In the data rows, the value 128 means zero.
Some points:
[122, 212, 179, 167, 137, 154, 108, 155, 127, 142, 55, 104, 157, 80, 177, 131, 182, 68, 170, 184, 132, 171, 98, 204, 89, 143, 133, 187, 141, 147, 227, 154]
[137, 196, 153, 189, 92, 125, 110, 146, 118, 99, 142, 81, 83, 174, 133, 165, 96, 120, 6, 56, 112, 164, 32, 91, 150, 163, 99, 169, 174, 139, 140, 227]
[125, 143, 79, 56, 112, 176, 204, 141, 235, 126, 154, 108, 82, 111, 130, 240, 131, 67, 122, 136, 134, 105, 110, 137, 143, 173, 164, 78, 160, 90, 127, 120]
[55, 127, 174, 111, 89, 108, 120, 131, 134, 156, 177, 204, 97, 106, 187, 154, 142, 127, 89, 85, 137, 79, 107, 76, 134, 183, 120, 181, 114, 128, 143, 26]
[113, 134, 91, 218, 145, 127, 98, 157, 137, 90, 166, 150, 165, 164, 115, 98, 108, 34, 159, 125, 128, 81, 120, 136, 105, 177, 178, 164, 67, 129, 128, 88]
[125, 146, 145, 108, 94, 92, 165, 114, 43, 125, 165, 227, 160, 169, 161, 114, 156, 140, 130, 131, 146, 185, 101, 133, 148, 142, 113, 133, 147, 128, 55, 183]
[60, 141, 90, 62, 140, 128, 119, 77, 182, 43, 138, 97, 126, 94, 145, 61, 99, 120, 142, 159, 169, 162, 0, 136, 95, 86, 112, 137, 107, 154, 59, 132]
[172, 135, 160, 66, 125, 111, 43, 137, 141, 168, 104, 87, 152, 4, 151, 77, 182, 164, 129, 104, 137, 112, 147, 126, 194, 137, 131, 86, 146, 154, 85, 81]
[133, 44, 157, 112, 84, 178, 157, 93, 136, 167, 214, 124, 255, 106, 111, 166, 99, 77, 186, 89, 90, 129, 158, 125, 116, 75, 126, 155, 161, 103, 118, 151]
[159, 120, 108, 176, 120, 122, 83, 135, 121, 189, 156, 19, 141, 150, 202, 148, 44, 143, 146, 102, 172, 90, 131, 124, 114, 129, 113, 97, 89, 89, 120, 143]
[87, 145, 100, 212, 105, 84, 154, 56, 128, 113, 116, 98, 106, 130, 69, 66, 199, 110, 120, 92, 109, 108, 132, 125, 97, 142, 126, 85, 126, 113, 165, 125]
[94, 102, 165, 85, 159, 135, 101, 133, 44, 67, 100, 118, 136, 120, 101, 140, 143, 143, 135, 51, 121, 115, 121, 118, 109, 116, 55, 109, 116, 47, 175, 122]
[123, 73, 139, 81, 147, 114, 191, 139, 140, 79, 84, 119, 119, 154, 131, 110, 83, 107, 134, 81, 160, 182, 179, 72, 42, 133, 144, 144, 159, 109, 194, 112]
[255, 124, 125, 118, 172, 165, 166, 128, 149, 111, 142, 156, 82, 119, 116, 104, 161, 116, 105, 134, 164, 83, 98, 87, 137, 125, 120, 103, 132, 130, 147, 113]
[176, 80, 159, 139, 133, 13, 104, 92, 178, 101, 108, 97, 120, 144, 104, 113, 77, 113, 155, 151, 122, 102, 149, 137, 176, 148, 58, 189, 134, 77, 104, 108]
[103, 204, 159, 71, 51, 115, 75, 134, 135, 145, 107, 183, 147, 235, 182, 68, 117, 197, 146, 89, 100, 88, 106, 122, 133, 128, 164, 117, 206, 99, 137, 86]
[102, 122, 127, 162, 217, 167, 118, 106, 136, 159, 174, 171, 77, 119, 153, 162, 98, 123, 141, 187, 124, 227, 159, 192, 180, 176, 83, 66, 180, 63, 145, 90]
[140, 146, 104, 81, 111, 106, 167, 143, 82, 100, 74, 160, 137, 118, 107, 204, 11, 134, 138, 163, 93, 125, 114, 112, 126, 141, 96, 58, 81, 185, 188, 163]
[180, 106, 124, 79, 70, 141, 142, 60, 76, 145, 136, 101, 0, 149, 133, 98, 110, 96, 124, 189, 127, 134, 158, 183, 113, 132, 149, 174, 76, 128, 118, 156]
[161, 142, 144, 134, 132, 116, 90, 132, 87, 106, 234, 119, 129, 98, 111, 140, 178, 148, 116, 84, 156, 156, 170, 160, 87, 152, 170, 108, 117, 183, 158, 114]
[149, 131, 121, 166, 120, 157, 122, 83, 83, 152, 114, 102, 152, 118, 106, 179, 133, 149, 93, 144, 79, 216, 135, 131, 113, 92, 171, 163, 80, 116, 84, 23]
[157, 127, 128, 122, 74, 198, 103, 76, 130, 65, 51, 120, 193, 76, 94, 85, 113, 148, 125, 155, 111, 111, 170, 89, 152, 190, 164, 155, 168, 125, 127, 104]
[115, 143, 152, 150, 90, 126, 130, 106, 145, 32, 124, 119, 147, 174, 163, 131, 203, 111, 78, 167, 162, 118, 176, 105, 147, 128, 97, 74, 93, 119, 78, 168]
[157, 133, 154, 153, 103, 156, 129, 177, 168, 147, 168, 152, 108, 130, 104, 129, 151, 120, 142, 123, 0, 125, 96, 159, 111, 133, 33, 112, 38, 130, 123, 113]
[113, 157, 45, 149, 156, 104, 150, 169, 137, 104, 117, 148, 127, 104, 110, 111, 76, 208, 141, 78, 89, 144, 149, 154, 110, 143, 182, 135, 72, 101, 93, 127]
[146, 128, 110, 151, 137, 185, 243, 124, 125, 164, 119, 92, 169, 136, 75, 143, 142, 164, 134, 65, 151, 120, 61, 161, 171, 188, 114, 133, 160, 176, 110, 120]
[171, 117, 146, 112, 172, 41, 86, 116, 156, 177, 63, 144, 133, 148, 89, 145, 142, 69, 122, 75, 110, 132, 143, 169, 73, 95, 159, 107, 178, 122, 92, 144]
[138, 101, 121, 171, 124, 117, 139, 129, 95, 90, 83, 144, 115, 111, 156, 180, 121, 161, 111, 148, 140, 24, 91, 240, 115, 3, 134, 130, 154, 107, 131, 95]
[58, 99, 136, 99, 152, 176, 128, 139, 101, 218, 19, 107, 107, 172, 90, 131, 160, 67, 130, 123, 163, 119, 130, 126, 137, 143, 125, 105, 44, 126, 111, 136]
[104, 115, 135, 147, 125, 23, 176, 75, 158, 134, 116, 117, 131, 114, 203, 166, 159, 118, 152, 117, 138, 121, 142, 130, 156, 141, 115, 109, 120, 224, 157, 131]
[106, 165, 172, 147, 151, 162, 134, 137, 161, 113, 148, 124, 109, 141, 74, 105, 96, 132, 159, 104, 153, 132, 126, 88, 159, 0, 121, 151, 133, 187, 154, 107]
[151, 88, 129, 179, 62, 108, 119, 196, 132, 102, 118, 132, 86, 51, 120, 145, 168, 98, 205, 130, 125, 171, 103, 63, 129, 91, 191, 85, 124, 91, 125, 177]
[168, 106, 108, 101, 131, 154, 111, 122, 102, 124, 167, 109, 110, 179, 115, 88, 122, 132, 226, 119, 147, 135, 94, 139, 138, 137, 130, 83, 143, 143, 169, 128]
[133, 152, 138, 139, 97, 94, 72, 177, 124, 152, 148, 176, 165, 120, 54, 131, 94, 145, 101, 144, 255, 106, 130, 164, 106, 162, 120, 130, 137, 114, 96, 153]
[111, 111, 158, 122, 80, 114, 159, 140, 169, 209, 156, 130, 144, 130, 133, 66, 148, 219, 64, 190, 138, 124, 122, 104, 0, 136, 83, 107, 164, 120, 127, 136]
[88, 165, 63, 168, 182, 170, 86, 115, 100, 153, 126, 125, 39, 100, 104, 170, 103, 111, 199, 182, 78, 109, 160, 47, 97, 160, 57, 142, 233, 187, 56, 112]
[103, 0, 133, 154, 149, 134, 100, 202, 124, 111, 116, 113, 110, 154, 142, 83, 125, 141, 60, 161, 102, 151, 104, 160, 178, 140, 170, 144, 146, 204, 124, 117]
[123, 156, 178, 123, 44, 109, 141, 150, 133, 142, 101, 166, 122, 113, 126, 127, 119, 177, 133, 161, 168, 150, 180, 112, 198, 110, 120, 168, 77, 141, 118, 110]
[137, 114, 43, 102, 205, 92, 77, 74, 165, 137, 145, 124, 164, 177, 110, 222, 212, 197, 144, 192, 141, 136, 80, 38, 144, 129, 145, 204, 95, 95, 183, 165]
[74, 132, 63, 93, 88, 222, 75, 147, 203, 113, 111, 171, 113, 147, 164, 121, 168, 188, 97, 87, 141, 127, 213, 164, 134, 110, 77, 143, 140, 151, 127, 227]
[15, 167, 123, 96, 168, 95, 140, 102, 111, 159, 212, 100, 119, 95, 73, 133, 101, 93, 92, 195, 76, 101, 176, 169, 198, 102, 195, 97, 177, 95, 190, 143]
[176, 170, 89, 88, 140, 89, 189, 241, 73, 103, 132, 70, 157, 145, 147, 118, 193, 99, 137, 151, 122, 132, 186, 151, 134, 104, 103, 165, 147, 120, 90, 88]
[161, 141, 9, 140, 127, 135, 127, 111, 88, 180, 113, 181, 183, 124, 180, 75, 102, 58, 42, 125, 127, 151, 113, 93, 148, 98, 119, 113, 113, 133, 169, 103]
[132, 137, 157, 150, 241, 163, 186, 100, 121, 154, 127, 164, 111, 67, 167, 72, 95, 166, 149, 92, 107, 97, 174, 114, 145, 110, 163, 162, 91, 60, 121, 219]
[144, 161, 255, 109, 206, 160, 124, 141, 124, 93, 118, 107, 166, 190, 143, 144, 99, 142, 130, 141, 94, 109, 132, 95, 102, 156, 215, 101, 98, 177, 72, 116]
Along one direction, these points spread out more than along any other. Take the direction at right angles to it along which they spread out most. Go by this last direction. For each point below, how far along it does it lie, from 0 to 99? 50 is the average, and the first point above lies past it. One standard deviation of the points above along it is 16.
[94, 102, 165, 85, 159, 135, 101, 133, 44, 67, 100, 118, 136, 120, 101, 140, 143, 143, 135, 51, 121, 115, 121, 118, 109, 116, 55, 109, 116, 47, 175, 122] 60
[88, 165, 63, 168, 182, 170, 86, 115, 100, 153, 126, 125, 39, 100, 104, 170, 103, 111, 199, 182, 78, 109, 160, 47, 97, 160, 57, 142, 233, 187, 56, 112] 20
[132, 137, 157, 150, 241, 163, 186, 100, 121, 154, 127, 164, 111, 67, 167, 72, 95, 166, 149, 92, 107, 97, 174, 114, 145, 110, 163, 162, 91, 60, 121, 219] 58
[176, 80, 159, 139, 133, 13, 104, 92, 178, 101, 108, 97, 120, 144, 104, 113, 77, 113, 155, 151, 122, 102, 149, 137, 176, 148, 58, 189, 134, 77, 104, 108] 66
[115, 143, 152, 150, 90, 126, 130, 106, 145, 32, 124, 119, 147, 174, 163, 131, 203, 111, 78, 167, 162, 118, 176, 105, 147, 128, 97, 74, 93, 119, 78, 168] 41
[161, 142, 144, 134, 132, 116, 90, 132, 87, 106, 234, 119, 129, 98, 111, 140, 178, 148, 116, 84, 156, 156, 170, 160, 87, 152, 170, 108, 117, 183, 158, 114] 60
[157, 127, 128, 122, 74, 198, 103, 76, 130, 65, 51, 120, 193, 76, 94, 85, 113, 148, 125, 155, 111, 111, 170, 89, 152, 190, 164, 155, 168, 125, 127, 104] 62
[15, 167, 123, 96, 168, 95, 140, 102, 111, 159, 212, 100, 119, 95, 73, 133, 101, 93, 92, 195, 76, 101, 176, 169, 198, 102, 195, 97, 177, 95, 190, 143] 37
[113, 157, 45, 149, 156, 104, 150, 169, 137, 104, 117, 148, 127, 104, 110, 111, 76, 208, 141, 78, 89, 144, 149, 154, 110, 143, 182, 135, 72, 101, 93, 127] 56
[123, 156, 178, 123, 44, 109, 141, 150, 133, 142, 101, 166, 122, 113, 126, 127, 119, 177, 133, 161, 168, 150, 180, 112, 198, 110, 120, 168, 77, 141, 118, 110] 55
[176, 170, 89, 88, 140, 89, 189, 241, 73, 103, 132, 70, 157, 145, 147, 118, 193, 99, 137, 151, 122, 132, 186, 151, 134, 104, 103, 165, 147, 120, 90, 88] 71
